(68): [ 90  86  96 121 107 150  83  88  79 106  88 101  80 125 107  84  90 100]
(60): [147 164 178 101 118 154 161 160 152 178 173 176 145 148 179 146 173 195]
(156): [139 145 120 172 189 104 153 148 167 118 133 109 169 124 100 168 145 119]
(35): [141 140 134 135 121 120 140 143 141 134 134 132 142 107 130 145 142 130]
(212): [167 164 178 101 118 154 161 160 152 178 173 176 145 148 179 146 151 180]
(148): [139 145 120 172 189 104 153 148 167 118 133 109 169 124 100 168 145 107]
(217): [167 164 178 101 118 154 161 160 152 178 173 176 145 148 179 146 173 195]
(22): [142 146 150 126 130 122 145 138 143 153 154 160 144 162 161 134 149 160]
(172): [108 106 109 118 113 131 105 108 103 108 105 108 103 113 110 107 106 108]
(69): [ 89  87  95 125 116 141  85  88  84  95  90 100  86 129 104  87  92  99]
gone (156): [124 120 118 119 104 145 145 109 168 172 169 148 133 167 153 189 100] | [139]
gone (156): [104 109 189 167 124 145 148 100 118 139 133 119 153 169 172 145 168] | [120]
gone (156): [104 153 118 120 124 145 109 145 189 172 169 168 148 100 139 133 167] | [119]

(141): [ 97 136 138 120 117 123 125 130 137 138 127 152 125 124 128 134 105 107
 116 103 120 145 140 128 130 148 119 130 109 104 124 139 125 140 135 147
 142 120]
(212): [ 97 136 140 121 119 122 125 129 139 138 125 153 126 122 128 136 105 107
 114 107 121 145 140 125 127 148 121 129 108 103 123 139 128 144 135 143
 143 123]
(156): [ 92 133 125 121 117 125 123 141 129 134 137 141 121 127 125 123 109 111
 118  96 127 143 139 123 142 144 118 141 120 114 137 138 118 120 136 155
 131 111]
(68): [100 137 142 125 129 120 123 129 141 135 119 152 127 120 127 138 109 111
 121 115 128 143 137 128 118 145 125 129 107 103 122 135 134 149 135 135
 143 126]
(22): [ 90 123 105 118 115 137 146 125 119 119 144 111 126 140 118 126 135 133
 138 145  54 117 120 126 141 105 134 125 133 145 132 130 128 119 119 128
 115 131]
(172): [106 138 151 138 151 121 112 126 142 132 104 143 127 117 125 135 125 127
 126 135 162 135 135 134 109 136 127 126 114 109 122 115 139 149 132 127
 139 130]
(69): [ 90 129 114 119 111 128 126 140 114 133 142 132 112 127 125 117 115 113
 114 101 117 134 133 133 152 137 122 140 130 129 143 136 121 108 129 152
 116 120]
(148): [ 90 128 110 117 110 133 134 133 108 132 143 127 114 130 125 118 118 117
 115 110  93 130 130 133 156 129 123 133 133 133 139 135 121 105 121 146
 113 126]
(55): [ 90 128 110 117 110 133 134 133 108 132 143 127 114 130 125 118 118 117
 115 110  93 130 120 124 139 105 133 126 133 146 130 130 128 121 119 124
 115 130]
(60): [ 89 128 107 117 111 136 145 122 114 125 146 116 120 139 121 120 126 130
 124 134  56 124 124 127 154 111 132 122 134 137 136 131 124 106 117 139
 114 135]
(35): [ 94 135 129 120 117 125 124 137 132 134 134 145 123 127 126 127 108 110
 118  97 124 144 140 129 139 146 117 137 116 110 132 139 119 127 135 154
 136 112]
gone (69): [114 111 122 115 114 117 116 129 127 117 128 126 152 112 137 133 132 101
 140 121 108 143 136 134  90 152 114 120 129 125 129 119 133 133 142 140
 113] | [130]
gone (22): [137 115 140 128 119  54 134 111 118 118 128 117 123 126 125 119  90 119
 105 135 132 130 138 119 115 131 126 120 105 126 125 145 145 133 133 141
 144] | [146]
gone (60): [124  89 107 117 131 128 124 134 106 120 127 139 139 114 124 134 114 135
 145 126 124 111 117 137 136 154 122 130 122 132 125 121 146  56 120 136
 111] | [116]
gone (55): [121 124 132 117 114 143 133 130 130 125  90 127 133 128 128 139 134 133
 124 105 130 130 117 115 108 115 130 110 119 118 118 120 110 110 126 133
 146] | [93]

(60): [120 140 139 115 160 123 129  94 113 135 138 159 119 139 120  94 175]
(217): [148 122 106 119 155 137 116  94 151 118 107 153  96 169 125  98 167]
(35): [148 122 106 119 155 137 116  94 151 118 107 153  96 169 125  98  95]
(55): [148 122 106 119 155 137 127  94 151 118 107 153  96 169 125 150 190]
gone (35): [107  98 106 148 153 122 116 125 169 151  96  95 118 155 137 119] | [94]
gone (55): [190 125 169 122  96 153 150 148 106 118 119 107 137  94 155 127] | [151]

(217): [150 110 121 192]
(148): [ 92  91 116  58]
(69): [189 100  99 165]
gone (69): [ 99 189 165] | [100]
gone (148): [116  58  91] | [92]
gone (69): [100 189  99] | [165]

(55): [ 97 177 142 135 157  62 136]
(156): [ 65 101  87 154 158  86 150]
(69): [134 128 202 181 138  96 132]
(217): [126  90 162 190 177 105 153]
(68): [ 74 167 156 139  97 140 118]
gone (68): [118 167  74 140 156  97] | [139]
gone (55): [ 97  62 157 136 142 177] | [135]

(68): [138 144 164  90 168 133 179 167 118 140 148 195 152 160 110  99]
(60): [103 132 108 163 122 142 113 144 142 149  88 128 105  98 132 156]
(22): [152 133 128 125 131 133 145 155 129 114 158 120 119 109 111 120]
(212): [103 104 107 149  95 113  69 106 130 119  98  76 128 133 161 154]
gone (68): [195  99 179  90 167 160 118 152 140 133 148 164 144 110 138] | [168]
gone (60): [132 132 156 122 142 163 103 128 149 105 142  88 108  98 144] | [113]

(35): [ 88 153 139 114  93 132 138  88 139]
(172): [169 124 122 156 167 122 123 184 124]
(148): [172 106  91 151 153  99  95 138 107]
(22): [ 88 152 144 115  94 135 134  90 142]
gone (148): [153 138  99  91 107 106 172  95] | [151]
gone (35): [132  93  88 114  88 139 139 153] | [138]
gone (22): [ 90 144 135  94 115 142 152 134] | [88]
gone (148): [ 95  91 107  99 153 138 172 151] | [106]

(35): [116 157  99 158  92]
(148): [134  91  94  90 142]
(172): [139 127 138 145 137]
(22): [102 183 160 184  77]
(60): [116  69 156 137 187]
gone (22): [160  77 183 102] | [184]
gone (35): [ 92 158 157 116] | [99]
gone (60): [116 187 156 137] | [69]
gone (172): [139 145 127 137] | [138]
gone (35): [116  92 157  99] | [158]
gone (22): [183  77 160 102] | [184]
gone (35): [ 99 157  92 116] | [158]

(35): [100 152  90  78  97 133 147 119  73 127 149 129 124 149  66 122 108 124
 145 165 128 138 105 154 163  84]
(55): [115 130 111 114 110 133 128 136 101 139 130 115 139 130 102 140 118 136
 128 150 132 123 122 127 130 107]
(217): [111 141 103 110 107 131 135 136  98 136 137 116 136 137  93 134 118 138
 135 154 134 130 114 138 140 102]
(22): [132 107 132 130 139 130 106 119 138 123 109 129 136 111 147 149 133 126
 116 113 125 119 133 106 103 130]
(60): [119 101 113 135 110 131 110 150 110 147 108 102 156 110 121 157 119 151
 113 144 140 117 121 102 103 117]
(212): [122 118 123 169 101 128 125 176 122 178 124  87 157 120 124 137 127 175
 123 153 156 123 128 121 115 124]
gone (22): [133 132 113 107 116 109 149 129 119 125 138 132 111 119 130 136 106 139
 103 133 130 126 147 106 130] | [123]
gone (212): [123 122 175 123 176 123 128 121 124 153 178 128 156 118 157 122 127 124
 137 120 101  87 115 124 125] | [169]
gone (35): [128  97 133  78 154 105 119 145 124 122 108 127  73 124  66 129  84 100
 163 165 149 152 147 149 138] | [90]

(22): [128 129 132 185]
(69): [139 129 132  78]
(35): [119 138 165 184]
(217): [199 129 139 200]
gone (22): [132 128 185] | [129]
gone (217): [139 129 199] | [200]

(212): [193  96 163 162  97 150]
(60): [162 148 172 149 123 177]
(156): [165 159 158 164  88 166]
gone (156): [166 159  88 165 158] | [164]
gone (156): [159  88 158 166 164] | [165]
gone (60): [177 162 172 148 123] | [149]
gone (212): [ 96 193 162  97 163] | [150]
gone (60): [149 172 162 123 148] | [177]
gone (156): [ 88 164 166 165 159] | [158]

(212): [133 139 140 144 135 143 141]
(55): [131  97  88 118 135 130 123]
(172): [106  97  64 112 120 114 125]
(141): [128  94  93 129 123 122 115]
(68): [120 155 168 145 127 153 125]
(60): [123 119 109 126 125 129 136]
gone (141): [115  93 123  94 122 129] | [128]
gone (141): [115 128  94 129 123 122] | [93]
gone (212): [139 141 135 143 140 133] | [144]

(60): [117 129  82 189 111 172 135 169 146 128]
(141): [129 129 132 146 140  91 115 116 114 133]
(172): [148 130 129 142 121 130 152 130 119 138]
(55): [141 130 138 139 147 132 141  87 129 132]
(35): [139 125 144 155 154 123 153  98 125 137]
(148): [118 137 142 127 151 142 104  89 126 116]
(69): [117 126 129 117 121 122 127 152 124 146]
(212): [123 122 137 138 131 103 145 109 117 120]
(68): [128 126 126  64 126 133 115 124 130 130]
(156): [150 126 110  96  99 126  89 111 142 127]
(22): [133 129 153 112 149  70 114 126 137 117]
(217): [103 126 142 108 139 118 119 121 127 128]
gone (35): [154 139 137  98 125 144 155 125 123] | [153]
gone (69): [126 117 124 152 146 129 117 127 121] | [122]
gone (55): [129 132 138  87 147 141 132 139 141] | [130]
gone (172): [148 121 129 130 138 130 152 119 130] | [142]

(69): [150 127 151 106  73 154 176 125 155]
(60): [156 123 147 106  76 155 180 126 148]
(172): [156 123 147 155  76 154 180 126 148]
gone (172): [154 148 155  76 126 180 147 123] | [156]
gone (60): [147 180 126 106 148  76 123 155] | [156]

(156): [112 129 118 137 137 117 119 123 119 117 106 113 121 136 132 131 126 130
 120 124 120 115 110 113 124 120 112 120 118 135 127 113 122 118 137 117
 115 127 118]
(60): [177 165 136 133 119 184 127  94  99  94 129 103 147 147 115 163  98 100
 164 189 174 113 111 103 186 136 178 161 185 143 125 117 100  98 150 174
  98  96 187]
(68): [112 129 118 137 137 117 119 123 119 117 106 113 121 136 132 131 126 137
 120 124 120 115 110 113 124 120 112 120 118 135 127 113 122 118 137 117
 115 127 118]
(172): [108 135 110 143 143 113 125 122 115 116 100 107 113 142 138 136 128 133
 113 122 122 108 104 107 125 125 134 125 114 141 134 116 117 113 142 118
 110 127 115]
gone (156): [137 118 117 117 115 136 126 124 120 106 112 117 137 113 110 112 122 123
 124 118 118 129 135 127 118 120 120 127 121 119 113 119 137 120 132 113
 115 130] | [131]
gone (172): [118 116 134 138 125 113 134 125 117 143 141 115 114 133 125 104 122 143
 110 107 136 128 110 116 142 127 113 113 115 108 100 122 125 142 122 113
 107 108] | [135]

(217): [189 188 132 128 144 142 174 130 143 106 174 189 107 121 180 173 118 109
 122 184 117 127 102]
(60): [112 121 138 123 134 134 111 122 134 139 112 112 139 128 116 131 129 138
 124 115 146 142 146]
(141): [110 112 140 118 133 127 105 116 110 126 104 111 133 124 111 121 116 122
 139 111 142 138 137]
(35): [160 132 138 131 143 132 152 131 143 118 151 161 121 129 156 123 124 119
 131 158 129 134 118]
(172): [174 122 138 121 147 142 156 121 146 104 156 175 107 117 168 110 111 106
 127 171 123 132 104]
gone (172): [117 122 104 121 174 121 168 175 123 127 110 104 156 142 138 132 171 146
 106 147 111 156] | [107]
gone (141): [110 116 137 116 121 105 122 110 112 142 139 111 127 104 126 133 118 133
 111 140 111 124] | [138]
gone (217): [174 121 117 173 106 189 184 174 189 130 144 188 118 142 180 122 143 128
 107 109 102 132] | [127]
gone (60): [112 142 131 139 116 138 139 146 111 112 115 134 138 134 112 129 121 128
 122 134 124 146] | [123]
gone (217): [144 121 174 142 130 107 102 122 180 132 143 189 106 127 174 118 117 184
 188 128 173 189] | [109]

(156): [119 154 113  97 169]
(212): [102 166  88  94 109]
(148): [140 161 117  99 116]
(172): [109 188  91  89 104]
(60): [ 96 164 134  77 162]
(217): [ 98 137  75  99 123]
(68): [124 162  89  75 144]
(141): [130 159  74  75 158]
gone (148): [117 116 140 161] | [99]
gone (156): [154 169  97 119] | [113]
gone (141): [130 158  74  75] | [159]
gone (148): [116 140 161  99] | [117]
gone (68): [124  89 144 162] | [75]
gone (141): [ 74  75 130 159] | [158]

(69): [160 134 129 141 108 180 170 159  63 103 144  73 133 118 173  92  94  93
 129 101 133 157 129 109 164 139 137  53 161 130 137 134 171 163 128 130
  92 133 143 124 133  94 149 111 109 101 196 109 131 147 117 128 143 154
 132  88 122 152 113  97 126 157 134]
(172): [151 125 148 132 124 135 133 146 117 145 134 112 131 119 135 124 108 140
 124 115 116 116 107 116 120 116 116 121 136 120 121 145 121 102 145 132
 121 125 135 120 131 130 113 136 115 141 127 115 133 129 134 131 151 122
 122 120 135 141 131 149 131 139 149]
(141): [ 96 118 134 120 114 142 123 108 130 141 121 121 133 136 127 139 120 129
 134 139 115 129  89 146 134 127 130 118 112 135 138 132 131 122 131 120
 124 133 125 125 116 123 129 144 118 140 133 124 127 141 133 131 149 107
 105 121 124 147 148 131 121 118 139]
(35): [152 128 137 140 124 131 127 151 115  98 146 136 114 156 141 143 106 113
 119 121 135 142 130 149 136 135 123 124 120 133 120 117 109 146 116 143
 146 120 139 146 139 118 135 134 119 134 123 120 136 128 130 122 128 118
 133 116 144 161 124 109 139 145 115]
(22): [131 125 136 128 122 132 127 124 124 126 119 126 129 134 128 124 128 126
 131 125 125 131 130 126 126 129 127 124 123 123 123 125 126 132 126 120
 132 127 132 122 127 132 122 125 125 130 131 125 130 134 128 128 126 127
 130 131 119 128 124 124 129 130 129]
(212): [131 125 136 128 122 132 127 124 124 126 119 126 129 134 128 124 128 126
 131 125 125 131 130 126 126 129 127 124 123 123 123 125 126 132 126 130
 132 127 132 122 127 132 122 125 125 129 130 147 140 165 116 119 119 152
 119 128 123 145 104 142 117 159 125]
(55): [ 96 118 134 120 114 142 123 108 130 141 121 121 133 136 127 139 120 129
 134 139 115 129  89 146 134 127 130 118 112 110 138 132 131 122 131 120
 124 133 125 125 116 123 129 144 118 140 133 124 127 141 133 131 149 107
 105 121 124 147 148 131 121 118 138]
gone (141): [121 120 133 131 114 120 139 131 147  96 146 107 121 148 118 131 134 129
 105 125 142 130 130 138 131 140 144 127 120 124 127 132 139 135 134 124
 108 129 118 133 141 123 115 121 127 112 129 124 139 134 122 125 123 121
 133 118 116 133 118  89 149 141] | [136]
gone (69): [108  94 133 131 132  53 161 101 103 109  97 117 157 173  73 101 152  63
 160 143 143 170  93 128 124 133 137 164 109 171 157 133 141 111 149 118
 128 134 154 113 133 130 147 144 139 109 130 126  92 122  92 163 134 134
 129  94 129  88 180 129 137 159] | [196]
gone (141): [108 118 127 133 125 140 141 131 127 131 133 125 116 123 141 120 135 122
 114 134 130 134 121 138 144 121 149 124 118 133 123  89 134 120 121 133
 139 120  96 107 129 142 115 105 148 118 139 132 147 139 118 131 129 131
 124 112 124 127 130 129 121 136] | [146]

